A =
[[112 124 119 123 118 138 129 133 107 131 113 110 148 133 102]
 [133 129 121 128 140 122 120 117 133 112 143 141 123 137 127]
 [143 122 135 115 130 127 134 127 155 128 132 144 110 123 158]
 [155 122 130 131 135 123 126 132 154 127 136 140 110 135 151]
 [152 125 127 137 140 125 124 130 151 122 137 141 112 140 145]
 [123 133 122 123 132 116 118 111 121 114 143 125 132 130 112]]
Indices start at 0.
row 0 col 0 -> 112
row 3 col 6 -> 126
row 3 col 5 -> 123
row 4 col 12 -> 112
row 0 col 11 -> 110
row 5 col 14 -> 112
row 4 col 9 -> 122
row 3 col 14 -> 151
row 1 col 7 -> 117
row 1 col 8 -> 133
row 1 col 6 -> 120
row 1 col 5 -> 122
row 3 col 11 -> 140
row 2 col 8 -> 155
row 0 col 4 -> 118
row 0 col 14 -> 102
row 0 col 13 -> 133
row 4 col 6 -> 124
row 0 col 2 -> 119
row 2 col 0 -> 143
row 0 col 8 -> 107
row 5 col 5 -> 116
row 2 col 5 -> 127
row 2 col 7 -> 127
row 1 col 0 -> 133
row 3 col 13 -> 135
row 4 col 11 -> 141
row 3 col 4 -> 135
row 4 col 4 -> 140

M =
[[139 118 143 106 120 147 110 125 142 121 117 119 115 148 109 118]
 [125 136 124 135 134 122 131 129 124 133 132 134 136 122 133 135]
 [127 130 127 125 129 127 123 127 127 128 127 130 129 128 124 130]
 [127 122 125 141 122 123 141 121 126 124 131 121 125 118 142 122]
 [132 135 132 124 132 133 124 132 131 130 133 137 131 136 123 136]
 [123 119 123 127 124 124 128 127 124 128 118 117 124 122 128 118]
 [144 117 146 120 114 147 125 117 146 113 130 120 112 146 123 118]
 [131 122 134 111 126 138 117 136 134 130 118 123 122 140 114 122]
 [114 132 114 132 136 113 126 131 114 136 121 128 137 112 129 130]
 [129 132 130 126 129 129 124 126 129 127 130 133 130 130 125 133]
 [104 142 105 118 150 107 112 149 105 152 111 138 148 113 114 139]]
M[0, 0] = 139
M[7, 3] = 111
M[8, 1] = 132
M[1, 6] = 131
M[6, 12] = 112
M[9, 15] = 133
M[4, 4] = 132
M[2] = [127, 130, 127, 125, 129, 127, 123, 127, 127, 128, 127, 130, 129, 128, 124, 130]
M[9, 8] = 129
M[7, 5] = 138
M[4, 12] = 131
M[2, 1] = 130
M[8, 5] = 113
M[:, 5] = [147, 122, 127, 123, 133, 124, 147, 138, 113, 129, 107]
M[9, 13] = 130
M[3, 8] = 126
M[4] = [132, 135, 132, 124, 132, 133, 124, 132, 131, 130, 133, 137, 131, 136, 123, 136]
M[0, 11] = 119
M[5, 9] = 128
M[2, 11] = 130
M[5, 1] = 119
M[5] = [123, 119, 123, 127, 124, 124, 128, 127, 124, 128, 118, 117, 124, 122, 128, 118]
M[7] = [131, 122, 134, 111, 126, 138, 117, 136, 134, 130, 118, 123, 122, 140, 114, 122]
M[3] = [127, 122, 125, 141, 122, 123, 141, 121, 126, 124, 131, 121, 125, 118, 142, 122]
M[10, 11] = 138
M[9, 7] = 126
M[10, 1] = 142
M[8, 2] = 114
M[2, 9] = 128
M[3, 7] = 121
M[0, 9] = 121
M[0] = [139, 118, 143, 106, 120, 147, 110, 125, 142, 121, 117, 119, 115, 148, 109, 118]
M[1] = [125, 136, 124, 135, 134, 122, 131, 129, 124, 133, 132, 134, 136, 122, 133, 135]
M[10, 0] = 104
M[6] = [144, 117, 146, 120, 114, 147, 125, 117, 146, 113, 130, 120, 112, 146, 123, 118]
M[:, 13] = [148, 122, 128, 118, 136, 122, 146, 140, 112, 130, 113]

grid =
[[124 127 130 125 137 126 129 123 135 129 135 133 123 127 132]
 [122 127 126 133 130 124 123 123 119 128 140 135 123 135 138]
 [121 135 121 129 117 118 146 131 132 145 148 126 130 134 147]
 [137 123 132 128 131 138 115 130 123 115 106 125 130 122 109]
 [122 125 129 132 136 125 119 120 120 124 139 138 121 134 136]]
Rows and columns are counted from 0.
(0, 0) -> 124
(1, 13) -> 135
(4, 3) -> 132
(0, 5) -> 126
(2, 1) -> 135
(1, 3) -> 133
(1, 9) -> 128
(0, 3) -> 125
(1, 11) -> 135
(0, 7) -> 123
(0, 8) -> 135
(4, 13) -> 134
(3, 0) -> 137
(1, 10) -> 140
(2, 14) -> 147
(3, 12) -> 130
(2, 7) -> 131
(1, 14) -> 138
(3, 4) -> 131
(0, 14) -> 132
(2, 5) -> 118
(3, 6) -> 115
(3, 11) -> 125
(1, 5) -> 124
(0, 10) -> 135
(1, 1) -> 127

X = [136 103 154 130 104 126]
X[0] => 136
X[3] => 130
X[-2] => 104
